[[-733 -713 -925  649    7 -301 -889]
 [ 914  685  511 -374  198  643  742]] --> 198

[[167 151 192  76 106 131 113]
 [136  60  68 219 150 110 121]] --> 150

[[4735 5071 3321 4486 3427]
 [6902 9302 1826 3396 4476]] --> 1826

[[35 33 21 69 61 68]
 [65 45 31 76 61 24]] --> 76

[[3942 1605 9451 7799]
 [5385 6805 9451 7799]] --> 6805

[[143 115 231 249 188 112  42]
 [211 173 141 165 116 113 158]] --> 116

[[3 3 3 2 5 6 3]
 [7 6 4 5 5 8 6]] --> 5
---
[ 52.3  -5.3 -46.0 -14.9   0.8] | 52.3
[  1.9 -17.6  38.9   8.5] | 1.9
[ 49.2  48.1  33.9 -31.6 -12.2] | 49.2
[-19.4  46.9  25.6  -2.7 -15.1 -27.0] | -19.4
[-21.6 -15.6  19.2 -31.8 -16.5  53.4  -1.7] | -21.6
[ 52.2 -27.9 -35.8  -2.1] | 52.2
[ -7.4  23.0   7.3  -8.4 -41.4] | -7.4
---
[-48.2  26.0   8.5  17.9 -16.5] Answer: 8.5, 26.0

[ 40.9  10.6  45.4  -7.4 -34.2 -54.4 -43.3] Answer: -7.4, 45.4

[[  9.0  -7.0 -18.8   0.2  -8.2]
 [ 14.7   7.6  -2.3 -36.0  24.4]
 [ -5.2 -21.1 -10.6  29.6 -49.6]] Answer: -2.3, 29.6

[-11.4  46.6  15.3  39.7 -38.9   4.5  17.5] Answer: 39.7, 46.6

[-20.3   0.6 -37.9  51.2 -29.7  -2.9  33.3] Answer: 51.2, 51.2

[ 21.5 -42.7  35.3  -7.3 -37.3 -12.4  14.9] Answer: -7.3, 35.3

[  0.6  -6.6 -43.1  15.2  -6.0  -2.6   2.9] Answer: 15.2, 15.2

[-15.8  23.4   6.2 -20.3 -27.9 -41.6  12.7] Answer: -20.3, 23.4

[-22.0  44.1   6.0  12.3   3.3 -14.5  47.2] Answer: 12.3, 47.2
---
[-882  108  241  728  285] ⇒ 728, 285

[5167 6593 6034 5327 7826 5277 2051] ⇒ 7826, 6593

[-14 -46  46   1 -34 -42] ⇒ 46, 1

[[56 66 58  9]
 [96 62 68 63]] ⇒ 96, 68

[65 13 28 37 94] ⇒ 94, 65

[-27   6 -40  29] ⇒ 29, 6
---
[2072 5509 6011 5959 8459 4735 7333] -> 2072, 7333

[-267 -591  994 -990] -> -267, -990

[9046 8899 1240 6248 3674 5662] -> 9046, 5662

[[781   8 845 799 828]
 [728 861 238 718 742]] -> 781, 742

[4327 5009 8116 7045 1307] -> 4327, 1307

[[7028 6728 3300 4328 7046 8042]
 [6568 8135 4679 2759 7919 7493]
 [5983 7369 6357 6180 6544 5960]] -> 7028, 5960

[-14  14  -1  44 -10 -26  10] -> -14, 10

[1 4 8 6 4] -> 1, 4
---
((5.1, 18.3, -14.9, -10.2, -6.7, 7.7, 6.5), (14.5, 1.3, -7.4, -2.9, -9.1, -8.2, 2.6), (7.2, 15.1, -17.8, -11.4, -8.7, 4.1, 7.1))
7.2
(10.1, -14.5, 15.6, 17.7)
10.1
(0.007, -0.163, -0.005, 0.060, -0.053, 0.036, 0.127)
0.007
(83.726, 156.930, -91.018, 114.618)
83.726
(0.301, -1.166, 1.104, 0.555)
0.301
(-0.05, 0.16, 0.05, -0.06, -0.14)
-0.05
---
[-0.183, 0.009, 0.018, -0.049, 0.159] -> -0.049
[[-0.085, 0.023, -0.076, -0.193, -0.122, 0.176, -0.115], [-0.096, 0.138, -0.135, -0.102, 0.018, -0.130, -0.122], [-0.046, -0.004, -0.018, 0.027, -0.247, -0.169, 0.047]] -> -0.169
[[11.21, -14.91, 18.05, 21.10, 18.02, -5.47], [16.11, 1.00, -2.29, 16.13, 7.46, -12.82]] -> 7.46
[115.089, 44.739, -109.599, 16.183] -> -109.599
[-6.1, 9.7, -10.4, -1.6, 7.0] -> -1.6
[[-12.8, 2.7, -3.3, 0.8], [3.5, 0.7, 11.8, 1.2]] -> 11.8
---
[[-13.3  20.1  -9.8 -16.2  21.4  43.7]
 [-16.4  16.6  33.1 -14.6  33.4  44.0]
 [-24.9  18.2  12.5   6.4  14.5  45.6]] --> 18.2

[-42.1 -15.8  37.9  11.4   5.7] --> -42.1

[[  1.9   7.4  48.9   5.2  -8.5 -21.9]
 [  0.0   4.2  18.3   1.5  -3.8  -9.7]
 [ -0.6  -2.0  -6.6  -1.0   1.8   3.5]] --> -2.0

[[ -7.7 -20.3  46.7   1.0  -0.9]
 [-23.7 -11.6 -19.3  18.0  35.8]] --> -23.7

[[-48.4  -4.3 -32.4 -43.0  -5.8 -36.0   4.0]
 [-15.1  -2.8   7.3 -10.2  19.4  -1.7  21.0]
 [ 42.6  43.3   5.7   0.9 -53.9  40.0 -40.1]] --> 5.7

[-25.3 -12.5  33.4  -5.7  54.7  24.4] --> -12.5

[ 17.1  44.0 -11.2  -6.9  20.6  24.5  23.4] --> -11.2

[-37.6  50.0  29.3  -6.0 -15.2] --> -37.6

[ -4.6 -46.7  35.2   3.4   1.4 -22.5 -48.2] --> 35.2

[ -2.0 -31.3  30.9  48.2 -37.3  14.5] --> -31.3
---
[[ -36  726  557 -233 -481 -733]
 [-580   69 -240 -513 -138 -840]
 [-834 -657 -492 -887  442 -622]] result: -733

[[7 6 3 6 5 7]
 [4 5 6 6 5 4]
 [2 5 4 6 5 7]] result: 7

[[7271 5938 8117 7627]
 [8815 6244 5546 8360]
 [3502 4059 6370 2917]] result: 7627

[[-24  22  21 -37]
 [ 21 -12  -3  27]
 [ -5  40 -10  16]] result: -37

[[23 64 63 72 54  0 64]
 [26 63 63 73 60  3 63]
 [36 64 64 74 82 10 60]] result: 64

[[ 72 343 567 160 604 588 373]
 [687 377 850 670 280 950 177]
 [361 387 659  82 490 700 374]] result: 373

[[162  24 201  74 118  59]
 [139  59 153  43  83  62]
 [ 59  53  70  71  84  37]] result: 59

[[495 346 481 183 596 112 932]
 [437 300 702 618 323 146 380]
 [351 490 452 953 869 785 419]] result: 932

[[-116  -28  119 -187]
 [ 300 -616 -293  245]
 [-379  304  571 -127]] result: -187

[[31 93 97 64 11 91]
 [53 28 88 80 43 78]
 [30 79 97 36  7 69]] result: 91
---
[[5330 5616 5099 4462 6097 8146 3080 5307 5995]
 [4838 6390 5206 4548 6797 7461 5598 4621 6197]
 [6595 5719 6382 6977 5396 5114 3233 6953 5970]
 [5189 6339 6542 5416 5235 6581 4835 5581 6222]
 [6033 6132 6008 7064 6366 5114 4148 6679 6248]
 [5470 7578 6435 7671 4696 4527 2699 7022 5136]
 [5400 5306 4779 4895 6635 8146 2699 5444 6323]
 [6806 5667 4939 4809 6635 7559 3767 4827 5919]
 [3432 7010 4725 5069 6743 6190 5140 4552 5869]] yields 4838

[[-422   76  577  233 -206 -146  -30  365  356 -338 -384]
 [ 187  532  517 -333  -84 -238  145 -518  257 -561 -451]
 [-372   85  584  502 -279  394  -66  -84 -113 -129 -256]
 [ -45  255 -113  152 -353  317  315 -103 -131 -726 -396]
 [-552  -95  668 -506  284 -707   64  -45  688  427 -429]
 [-544 -415 -174 -522 -112 -583  356 -156  544  101 -389]
 [ 223  106  331  675 -777  476   93 -430 -829 -518 -167]] yields 187

[[68 61 47 42 54 38 40 69 29 48 55 75 36]
 [74 43 53 22 52 33 39 45 44 33 37 60 45]
 [62 40 36 42 51 44 52 84 57 41 74 55 45]
 [47 58 39 88 55 84 79 44 97 79 57 52 77]
 [77 37 72 25 41 34 34 46 14 25 32 74 37]
 [73 32 51 17 51 26 39 69 36 22 51 70 39]
 [44 47 42 84 53 73 72 78 65 66 78 62 51]
 [45 36 96 61 56 66 63 53 77 49 60 47 82]
 [76 61 71 35 50 44 40 41 37 48 33 78 55]] yields 74

[[2746 5144 2249 6262 4323 5093 5141 8231 2734 6710]
 [8363 5141 5141 5141 5141 2678 2414 5477 4373 3980]
 [5141 3524 5141 6586 6160 2739 2755 6344 3737 4296]
 [5684 4366 1903 6491 5349 3848 4904 8392 5141 5758]
 [7584 5141 5141 5141 5141 3043 3279 5141 3177 4631]
 [8029 3532 6249 6008 5141 3022 5141 4024 5500 3871]
 [7487 3791 8779 4836 6769 3406 3037 2202 7061 4097]] yields 8363

[[556 358 295  91 404  66 294 543 770]
 [360 640 171 377 155 378 403 205 388]
 [452 397 290 170 323 255 298 543 585]
 [603 478 456 107 155 201 324 620 698]
 [248 548  66 492  45 250 335 231 378]
 [364 610 191 350 149 353 423 172 468]
 [280 544 369 350  42 277 347 197 517]
 [296 506 344 402  36 239 339 224 535]
 [279 612 101 488 104 253 336 236 431]
 [364 632 216 359 151 352 412 183 406]] yields 360

[[539 535 478 513 476 514 593 547 553 628 611 593 475 580 591]
 [247 435 604 360 189 470 692 751 546 659 386 404 743 438 511]
 [526 436 581 437 568 482 397 459 519 540 540 646 515 625 586]
 [455 424 713 436 425 453 506 601 392 372 380 706 550 662 901]
 [367 538 516 552 422 551 391 651 473 602 611 593 516 562 447]
 [524 463 578 535 586 522 732 464 670 256 233 521 407 509 711]] yields 247

[[5609 4659 5176 4980 5202 7140 5822 5513 2618 5090 5598 5588 5439 3516
  7685 3519]
 [5161 5420 2844 6900 4957 8278 4215 6056 5160 5690 3438 5195 4903 4876
  5720 6778]
 [5120 5418 2691 6838 4943 8445 4243 6040 5152 5699 3429 5218 4909 4817
  5818 6788]
 [5509 5123 5539 5687 5337 5746 5618 5402 5021 5252 5365 5403 5507 4651
  5959 5311]
 [5130 5442 2638 6893 4925 8398 4186 6028 4942 5710 3480 5237 4867 4813
  5702 6939]
 [5338 5310 4393 4921 5194 7254 4636 5757 5891 5524 3878 5289 5017 4994
  5922 6133]
 [5296 5666 7022 5981 5545 5856 5027 4865 6008 5289 6694 5451 5414 4013
  2737 3706]
 [5408 5468 5637 6315 5498 4678 5541 5266 6967 5509 5219 5278 5517 5667
  4688 6589]] yields 5161
